Each run below is a few steps of one of 8 hidden systems, one row a step.
Feri, seq 1 (9 x 20):
[[ 18 -13   9   1  -4  19  -8 -16   7 -25  -2 -15  12  -4  -4  -9  16  -7
    7   7]
 [  0  -6 -28   5   6 -21  -6  10 -25   1  10   3  -3   5  -7  -1 -15  -1
  -16  -9]
 [ -6  20  21   3   4  -9  21  -9  16  11  -7 -14 -12 -10  10 -12  -6  10
    7  -2]
 [-18  -5 -16  -1  -3  29 -10  -4  -5 -11   0   1  12  -8   0  26  12   8
    8   9]
 [ 15  -7   8 -24  -5 -17  10   8 -12   1   5  25  -5   3   0   0 -10 -22
   -4  -7]
 [ 26   9   5  19   7  12 -16 -10   9   2  -6 -20  -6   5  10 -14  -1   7
   10  -5]
 [-17   0 -19   5   0 -13  -5  16   6  10   6   7  22  -5 -12  16  -2  18
  -12  -7]
 [  2 -11  28 -16  -8  -5  21 -19   8  -9  -6   3  -4 -11  -8 -16   5   1
    1   9]
 [  1  -5 -22  10  15  15 -20 -10 -22 -11  12 -10 -15   1  -1   3   9  -7
    6   1]]
bel, seq 2:
[[  7   6   1  -9  -9  12   9 -11 -13 -15  -2 -12 -13 -22  26   7 -13 -10
    4  -4]
 [ -1   6 -21   8   3  -4 -14  13  -6  18   4  10   1  -4   6  21 -16  23
   -3 -15]
 [  9   7  32  -6  -1   3   7   5  18   7   3  25  12  -5 -15   5 -12   1
    0   0]
 [ 20 -12  -2   1   4  24 -23 -10  -4 -10   1   4   3  14  -7  -3  15  -4
   14   7]
 [  9   0 -11  -1  19 -30   1   2  -1   3  12 -10  -2   3  -9 -20   5 -11
    4 -16]
 [-12   0  -4 -10 -10   0  20 -11  10 -14  -7 -18  23 -23   4  -5   2  11
    8  -3]
 [-23 -16 -14   1   0   3  -4  -3 -22  -6   9  11  -6  -8 -14  21  -1   6
  -18   9]
 [  6  15  20  -8   7   1  13  -7 -10   3   6  12 -28 -13   8   3 -21 -12
    5  -4]
 [ 13  11 -12   1  -2  16 -19   9   8  11  -3   3   8  -2  21  19   2   7
   21 -13]]
lep, seq 3, 9 rows:
[[ -6   8  -5 -10 -10 -20  17  19  -6  -3   1   0   3  -2  10   1 -19 -24
  -15  -6]
 [ 24   5  18  19  -4  18 -14  -5   7   2  -6  -8 -10  -7  15   7 -11  12
   -7   0]
 [ -9   0  -6   4  13  -4 -10  10   0  14  12  27  12  10 -28   7  -1  13
    0  -1]
 [ 11   0  21 -18  -2   2  13  -8   8  -7  -5   5  -3  11   2 -19  13 -23
   18   6]
 [  4 -18 -26   6   1  -1 -19  -3  -6 -11   1 -23   4  -2   5   4  21   4
   -1  -4]
 [-18   6  -1   4  -2 -26  24   5  -2   1  -1  -8   2  -4  -5 -15 -19   0
  -21   1]
 [  3   2  19   0  -6  23   1 -18   1   2  -9   2 -15 -17  13  12  -4  23
    6   6]
 [-14   5 -20  -7  10   5  -7  11 -17   3  15  25   6   3 -10  20  -4  -8
    7  -4]
 [ 22  14  14  -5  -4  -5   6   9  10   1  -5  -5  -1  10  17 -15  -5 -29
    9  -7]]
Goda, seq 4:
[[-29  17 -16  16   7  -1  -3   6   4   9   6 -14  -2 -14   5  20  -3  13
   -6  -4]
 [-12  -7   3 -23 -23 -13  19  12   8   4 -12  17  19   1   2   4   1   1
   -6   1]
 [ 21  -2  25   2  -8  18  -7   0  -4  -6  -4  14 -12  14   2   0  -8 -19
   -8  14]
 [  1  17 -15  25  22   2 -13   5  -3  13   8  -5  -2  18 -10 -12 -10   4
    6  -4]
 [-11  -7   0  -1   0 -17   4  -1  25   3  -2 -15  18  -7 -10  -7  26  13
    3  -3]
 [  2 -27  -3 -14 -14   8   0  -7 -18 -25   0   4   3  -7  -5   7   8 -11
  -13  10]
 [  5  12  -7   0   4  -3   6  -6 -23   0  -4  -8 -30   8  20 -13 -16 -10
    7  -3]
 [-24  22   5  14   5   2   2   8  20  16   0 -12  -4 -12   9  17   2   9
    0  -1]
 [-10  -9  -4 -13 -18  -2   7  17   4   2  -5  21  30   7  -9  10  -1   3
   -9   4]]
Goda, seq 5:
[[ -1 -18  -1 -16 -10 -31  10   7   4  -1   4   5  10 -18  -4   8   3   4
  -16 -11]
 [  8   2  17 -11  -7  25  15 -16 -14 -17  -6  10  -7  -5   4  -4 -16  -9
    7  12]
 [  1  13  -8  12  16   1 -18   6  -7  23   4   9 -23  12   8  11  -3  11
   10  -8]
 [ -7  13   3  -3   7 -14   7  12  28   2   9  -4  28 -11 -10   2   4  -9
    7 -12]
 [ 21 -25   2  -6 -20  15  -8  -7  -2 -14 -12   6  17   2  -1   2   2  14
   -4   5]
 [ 16  -3   2   4  18 -16  -1  -8 -21   1  13   3 -29   0  -6 -12 -14  -7
   -5  -6]
 [-20  22  -1   4  14  13   8 -14  11   2   2 -14   3 -13   1   0   6  10
   24  -1]
 [ -3 -18 -13 -16 -13 -10  -9  14   0   6  -1  13  10  -6   7  27  15   5
   -6  -8]
 [ 24   5  13  -9  -7   1  14   2  -5 -14   1   4   4  -4   6 -10 -26 -27
   -3  -4]]
Feri, seq 6 (9 x 20):
[[ 11   5  17   7  23 -17  -1  -8  12   8  12  -7 -19  -2 -11 -17  10  -8
    4  -7]
 [-18   5 -26   6   5   0  -1   2   7  -6   1 -24  24  -3  -1  -3  14   3
   12  -4]
 [-13 -11   2 -15 -21 -14  22   3 -10 -13  -7  -2   1 -13   7   2  -9  -9
  -21   4]
 [  6  10   9   9   5  26   0 -18 -19  -7  -2   0 -23   0   5  -4 -20   1
    6   8]
 [ -5  13 -14  -4   6  -1 -12  15   0  24   4  18  -5   7   9  22   3   7
   15 -13]
 [ 18  -2  27 -10 -11   0   2   7  29  -1  -4   3  23  -6   0   4   9 -10
    2  -3]
 [ 17 -23 -12  11   0   6 -16  -7 -13 -15  -1  -4  12   9 -16 -11   0  10
  -11   5]
 [-10   3   0   6  16 -33   9   0  -4  14   9  -2 -22  -2  -9 -11  -6   7
  -13  -7]
 [-23  16   2   1   6  13  12 -14  13  -5  -2 -19   3 -12   4  -2  15   3
   20   6]]
mugo, seq 7, 9 rows:
[[ 17  12  -3  11  18  12 -12 -16  -2   3   6 -13 -10 -10   5  -5  -3  14
   24 -12]
 [  0  -1  -6  -7   5 -18   0   8  20  13   6   8  26  -8 -13   3   8  18
   10 -17]
 [ 20 -26  15 -19 -16  -2   6 -11   1 -15  -8   7  10   1  -6 -12  11  -4
   -1   5]
 [ 15  -9 -20   2  12  -8  -5 -14 -24 -13  10 -15 -13 -10   2 -10  -6  -5
    3 -10]
 [-13  19  -1 -11  11  -9  19  -8   9  10   5  -1   4 -20   4   0  -4  10
   24 -16]
 [  4 -19   3 -17 -15   9  -6  -5   7  -2  -6  15  11 -11   2  20  17  18
    6  -1]
 [ 26 -14  -2 -11   8  -7  -8   1 -21  -9  15  21  -5   1 -13  -1 -11 -15
   -1  -8]
 [ 22  18   6   5  15   2   2 -14   8   2   1 -14  -6  -7   9 -17  -8   3
   25 -14]
 [ -1  -8 -11   1   0 -12  -4  -1  16   5   0  -6  23 -15  -8   5   9  30
    3 -13]]
rel, seq 8:
[[ 18 -14 -13   9   6  -9 -11 -11 -24   0   2  -2 -21   3  -2  -9 -11  16
  -10  -5]
 [-10  28  14   9  22   0   7  -4  13  12  11  -5 -11 -16  -2   2  -8   3
   13  -7]
 [-11  -3 -11 -16 -11  10   4   2  12  -2  -7   6  30  -3   2   9  18   8
   19  -1]
 [ 15 -25   1 -14 -11  -6  -6   1 -21 -10   4  15 -11  -8   1  14  -6  -9
  -19  -3]
 [ 21  19   3  16  18   7  -3 -10  -5  -1   5  -9 -11   3   2 -20 -22  -3
   12  -8]
 [-11  10  -4   2   5 -12  -1   7  25  22  -1  -1  13  -6   0   8  11  25
   12 -12]
 [ -3 -15  16 -20 -13  10   8  -3  -1 -13   2  22  14 -12 -12  15   4  -6
   -5  11]
 [ 20 -13 -15   0   6   4 -12 -16 -27 -11   1  -7 -18   6   5 -14  -1  -2
    7  -2]
 [ -3  22   0   9  18 -20   3   7  11  15  13 -11  -9 -16   6   4  -9  -1
    5 -18]]
Zuneb, seq 9 (9 x 20):
[[ -5   9   7 -13  -6  12  11 -12  -2   9  -7  12 -10 -16  16  14  -7  23
   19  -4]
 [  6   8   0  -5   1  16 -11  14  -2  -4  12  18  10  -9   1  31 -10 -20
    0  -6]
 [ 39  -4  -3  -8   0  -3  -7   0  -5  -1  -3  10   8   9   4 -14 -13  -1
   15 -16]
 [ 23  -7  12  19  10  -3 -20  -5  16   3   8 -10  -1 -12  -9   5   8  16
   -6  -8]
 [-10  -8 -14   0  14  -6   3  -9  -2 -11  13  -1  23  -8 -31  -8   6   8
    7  -3]
 [ -6 -16   0 -19  -3  -2   8 -23 -11  -7  -1  -3 -18 -20   8   5  16  11
   10   0]
 [-11  12 -14   6   5   6  -1   2 -19  -9  11  -7  -7 -22  10  22 -20 -10
   -8  -5]
 [ 11  10  -8 -11 -10   3  10   1  -4   8 -10  17  12  -3  13   3 -26  18
   13 -13]
 [ 22  -2  27   1  -2  16 -14   4  11   2   4  18   3 -10  -4  22  -3   0
   -3  -1]]
mugo, seq 10:
[[ 20 -14   5  11  -9   6  -4  -4   2 -14 -11  -9  16  17 -10 -25  -2   1
  -12  10]
 [ -9  -3 -16   7   9 -27   8  -5 -10  -1   2 -23 -13   5   0 -24   3  -1
   -8  -2]
 [-33   9  -1  -9   0   2  22  -9   7 -10   1 -14   4 -18   2   4  11  -3
    8   6]
 [-11 -10 -14 -18 -18   9  -3   7 -14  -3  -5  14  -1  -2  15  29   7  -3
   -1   2]
 [ 14   8  16  -3   6   5  -4   5 -11   3  11  21 -19  -6   4  15 -21 -18
   -5  -4]
 [ 16  18   6  21  10  23 -15  -2   9  11  -2   1   3   7   1  -2 -14  19
   13  -3]
 [  5  -7   1   9   3 -20 -10  12  21  17   1   4  15  14 -19  -8  12  16
   -8  -4]
 [  3 -14  11  -2  -6  -3   9  -7   6 -19  -4 -12  12  10 -14 -27  12 -17
   -8  14]
 [-10  -3 -26   1  -2 -10   4  -5 -18 -11  -3 -28 -10   1  17  -9   4  -8
   -3  -3]]
vupas, seq 11:
[[ -4  -2  28   2 -12  -9  18  -7   8   6 -13  -1 -12   0   0 -12  -9  12
  -19  11]
 [-13  -5  -2  20   8  23 -20  -5 -10  -3   4   1  -9  14 -14   6  10   5
  -10  19]
 [-13  11  -4 -14  13 -10   7   4   2  10   4  13  -2  20  -6 -15  16 -18
   23   0]
 [  8   0   3   2 -16  -2   4   2  14  -9 -15 -31   4   5  23 -12  12 -17
   -3   4]
 [-18   0 -15  12  -8  -8   9  11 -13  -2  -3  -3   8   7  -7  -2 -24   2
  -29   7]
 [-19   7  24  -3   2   4  16 -14   0  10  -5  10 -26  -1  -3  -4   0  11
    2  15]
 [ -9   3  -7  10   4  27 -22   5   3  -2  -1  -2   2  20   2   9  23 -11
    9  12]
 [  3   8  -4 -12  -2 -19  12  18   3   5  -3   8  11  22   0 -19  -3 -25
    5  -5]
 [  8  -2  12  14 -11  -7   6  -5   5  -4 -13 -27 -12   1  14 -16  -4   1
  -22   6]]
bel, seq 12:
[[ -5  -7  -4 -29 -11  -4  18 -12   1 -10  -3   3  14 -22   6   5   8   6
   17  -8]
 [ -1 -12 -11   2   2   3 -11   0 -19 -13  15   3  -2 -22  -9  27  -6  -5
  -16  -4]
 [ 14  12   6  -7   9   0  11 -11 -13   5   5  17 -11 -11   0  -3 -31   9
   12 -11]
 [  9   4   2  -2  10  11 -17  -1  15  10   7  10   9 -13   0  21  14  14
   23 -13]
 [ 12  -5  -4  -8   9  -2  -3  10  -2 -10  16  20  25   5 -25  -1  -7 -20
    2  -5]
 [ 25 -19   2 -17  -2  -4   1 -23  -6 -13  -1  -3  -1 -12   0 -14   6   8
   13  -8]
 [ -8   3 -18  11  21  -5  -6  -7  -3  -7  19 -15   6 -23 -13   8  -2   6
    2 -12]
 [-16   5  -2 -23   1  -2  24  -7 -10   0   5  22  10 -12  -8   3 -13   6
   15  -3]
 [  9 -13   5 -13  -2  12 -13  -5  -6  -6   9  12 -11 -22   5  32  11  -6
    3  -4]]
rel, seq 13 (9 x 20):
[[-10   6   3 -21   6 -16  16  -8  13   7   5   3   3 -24   1   6  10   9
   22 -14]
 [ 15 -12  -5 -13  -9  17  -6  -3  -6 -22   5   3  20 -20   3  19  -1  -8
    5  -5]
 [ 20  -4 -17  -1   8 -10  -6  -4 -24   4   7  12  -9  -1  -1  -3 -25  11
    2 -15]
 [ 11  20  20   3   9   6   3  -7  16  16   2   2  -8 -19   8   5 -11  17
   18 -13]
 [  2  -6  -4 -13   3  12 -10   0  10   2   5  19  24  -2 -13  14  18   9
   22  -4]
 [ 21 -23   5 -22  -2 -16   4 -11 -14  -9   6  13  -9 -13  -6  -2   2  -2
   -2  -9]
 [ 23   8   0  14  19   7  -8 -14  -2  -9  13 -17  -3 -18  -1  -4 -14   1
   10 -12]
 [-13  10 -16  -2   9 -10   6   1   7  13   7   7  18 -14  -8   7  -5  26
   14 -16]
 [  4 -10  15 -23 -13  15  10 -12  -3  -8  -4  18   2 -22   4  20  -4   8
    5   1]]
lep, seq 14 (9 x 20):
[[  0  -1   6  17 -17  27 -11   4   3  -1 -18  -6  -1  17  11   4   0   9
  -13  18]
 [-22   1  -5   9   8  -3  -9  10  -7  17   3  16 -15  25 -11   3  10   2
  -10  14]
 [-14  16  12   3   6  14   6  -3  12   3  -8 -10  -9  16   8 -14  17 -15
   16  15]
 [-19  -6 -23   3 -13   5 -11  11   5   2 -13 -12   9  15  13   9  23   4
   -2   7]
 [-22   3   5   9 -10  -4  11  10  -4  -1  -7  -6 -11  12   4  -3  -5 -16
  -29  18]
 [ -8  12   5  19  -1  22  -9  -5  -1  12 -12  -6 -20  12  13   3   2  17
    2  13]
 [-32  11  -6  -1   5   3  -3  16   5  15   2  15   2  15  -6  15  15  -6
    5   9]
 [ -3   7   8  -2 -14  16   2   8   8  -6 -14  -8   2  22  17  -6  10 -26
    3  16]
 [ -8  -8 -16  21  -5   0 -22  11  -2   6  -7 -14  -7  20   6   5  15   6
  -17   8]]
vupas, seq 15 (9 x 20):
[[  2 -10   7  -4  -5  16   3  -8 -11 -24  -5  -7   0  14  -3 -15   9 -29
   -3  19]
 [-10  12 -22   6   5 -10   3   9 -19   8  -2 -10 -21  17  17  -9 -11 -10
   -3  -3]
 [-24  19  15   9  -3  -6  15   6  25  12  -8 -13   5  -5   5  -1   2   6
   -6   6]
 [ -9 -13   3   0 -18  21  -1  -1  -4  -8 -14  12  14  20 -11  -1   5   5
  -11  23]
 [  0   0   8  -4   9  -6  -1   3 -17   3   8  12 -28  21  -3  -7   2 -29
   -4   9]
 [ -2  23  -2  18  10   2  -1  -1  13   7  -5 -28  -5  11  11 -19   3  -4
   11  -1]
 [-21  -8  -9   2 -17 -14   7  15  12   6 -13  -3  21  13  -3  -3   9  11
  -17   7]
 [-11 -11  20  -6  -6   4  15 -11 -12 -16  -2   4 -12   1 -11  -8  -1 -16
  -17  23]
 [-12  14 -15  12  10  18  -8  -6 -20   3  -2  -6 -25  18  12  -5   1  -4
   10   8]]
Zuneb, seq 16:
[[-18   1   4  -4   4  -1   9   2 -15  -6  15  13  -8 -20 -11  22 -15 -11
  -15   2]
 [  8  17  -7 -11   0  18   9  -9 -11  -1  -8   9  -2   5  17  -6 -16   1
   29  -5]
 [ 18   0   8   4  -1  -2 -22  18  14  16   5   9  -3  -7  12  28   4   0
   -6 -12]
 [ 22  -1   1   1   5  -2   2   3   6 -14   7   0  32   2 -20 -16 -14 -11
    3  -7]
 [ 12 -22   4   4   3   3 -14 -20  -1   3  -4  -2 -12   1  -7  -7  20  28
    3   3]
 [-20   5  -5   5  20 -13   5  -4  -3  -5  23  -8  -5 -22 -18   6   1  -9
   -6  -4]
 [ -9   2 -19 -18 -11   7  15 -13 -11  -8 -12  -7   7  -9  18  -3  -1  12
   23  -4]
 [  1  -6   8  -2 -12   1  -6  10  -8   2   1  10 -13 -18  12  33 -10  -2
  -22  -3]
 [ 16  16  -1   3   6  12   5   2  -8  -4   3  14  15   6  -7 -12 -34  -5
   11  -6]]

Name the system that made each run.
seq 17, 2 rows:
[[ -6  17 -10  -4   6   5   3  -2  -7  -6   1 -19 -15  -1  25  -1   5 -26
   17  -5]
 [  4  10 -16  -1 -12 -11  -3  28   9   6  -3  -2  24   4  12   9  -9 -11
   -5 -15]]

rel
seq 18 (2 x 20):
[[  0  -7  -6 -22 -11  -9   5   9 -14  12  -8  33  -4  18   4   2  -6   0
    4  -1]
 [ 24   4  27  14   6   9 -16   0  18   4   0  -9 -14   3   7  -1  11 -10
   -1   1]]

Feri
seq 19:
[[  6   8  15  25  17  11 -14  -6  -7   3   9  -2 -27   5  -8  -1  -7  -4
  -11   8]
 [-20  15 -16  -4  10  -7   2  10   9  19   0  10  13  17  -5  -3  10   6
   21  -4]]

Feri
seq 20:
[[-27   7   4 -15 -14  -9  17  12   8  13 -10  11  -2  -1  13  15   6   1
   -2   4]
 [  2 -12  11   3 -11  26 -12   0 -11 -12   0  10 -10  -1   2  22  -1 -10
  -17  17]]

mugo
seq 21:
[[ -3  -2  10  -6 -14  18   8 -10 -13   3 -15  21  -7   4   5   4 -19  22
   -1  11]
 [  7   6   5  -2  12  12 -19  -3  -4  12   4   9 -28  12  10   9  17  -7
   19   0]]

rel
seq 22 (2 x 20):
[[  8  -4  -9  -3   1 -10 -10  13  23   3   3  -1  34   4  -9   1  19  -3
    8 -11]
 [  7 -22   3   2 -13 -16   9  -5   1 -17  -5 -16  11  -4 -10 -18   1  -3
  -24   5]]

Feri
seq 23 (2 x 20):
[[  1 -13 -24   6 -12  -9   1   2 -21 -15  -6 -21   1   0  11  -6 -13  -3
  -20  -2]
 [-12   6   8  10  -1 -12  13  -7   2  14  -6  -5 -14 -15   3   1 -16  30
  -12  -1]]

bel
seq 24 (2 x 20):
[[ -9 -18  -2 -16 -14 -12  10   9  -3  -5  -6  15  15  19 -14  -8  11 -14
  -11  11]
 [  3  -2  16   6   1   3   5 -13  -9  -6  -5 -12 -34   8   9 -16   2 -12
   -8  14]]

Zuneb
seq 25:
[[-21  13  -2   1 -10  10  -3  18  13  14 -12   4   4  20  14  11  15  -3
    6   9]
 [  2  -7  12  10 -12   0 -10  20   5  -3  -1   1   0   5   1  17   0 -18
  -32   9]]

mugo
seq 26, 2 rows:
[[  6  -5   0   2   7  16 -15  -5  12  -4  -2  -1  15  18 -13 -11  27  -3
   18   8]
 [ -4 -13 -15   1  -2 -28  -4  17  -3  -2   5  -8   5  12  -8  -5   9 -18
  -23  -1]]

Feri
seq 27 (2 x 20):
[[-13   1  -2  15   8  19  -8  -8 -18   0  -2   2 -21  24  -6  -9   4  -2
   -1  20]
 [-20  13  -2  -5   5 -21   9   8  10  13  -2 -13 -16   8  14  -8  20 -16
    6  -1]]

rel
seq 28:
[[ 10  -1  18  20  12   2 -21  10   5  12  10  10 -16   9 -14  11   2  -3
  -17   4]
 [ -9   5   9  -4  10  -7  16 -11  11   2  -2   0   8  15 -18 -31  13   2
   18   8]]

rel
seq 29:
[[ 15  10  10  10   7  31 -15  -1  -3  -2   9  15   7  -5  -7  17 -18   1
    7   0]
 [ 23  -2  -6 -11  14  -8 -14   2   2  11  10  19   7   5 -10  -1   5   2
   24 -18]]

Zuneb
seq 30 (2 x 20):
[[ 32  -7  12  12   1  20 -12 -12  -7 -13  -1   1   3   8  -9 -13 -16   2
   -2   5]
 [  3   4  -9   6  22 -12  -7 -11   5  14   6  -7  -7   7 -12 -19  14  18
   21  -9]]

bel
seq 31, 2 rows:
[[ 23 -18   6 -14  -9   9 -13  -1  -8 -18   5   7  -1  -2   4  11   9 -26
   -3   0]
 [ 24   3 -12  13  16 -16  -5  -1 -11   1   9  -7  -3   7  -8 -22 -20   0
   -1 -15]]

rel
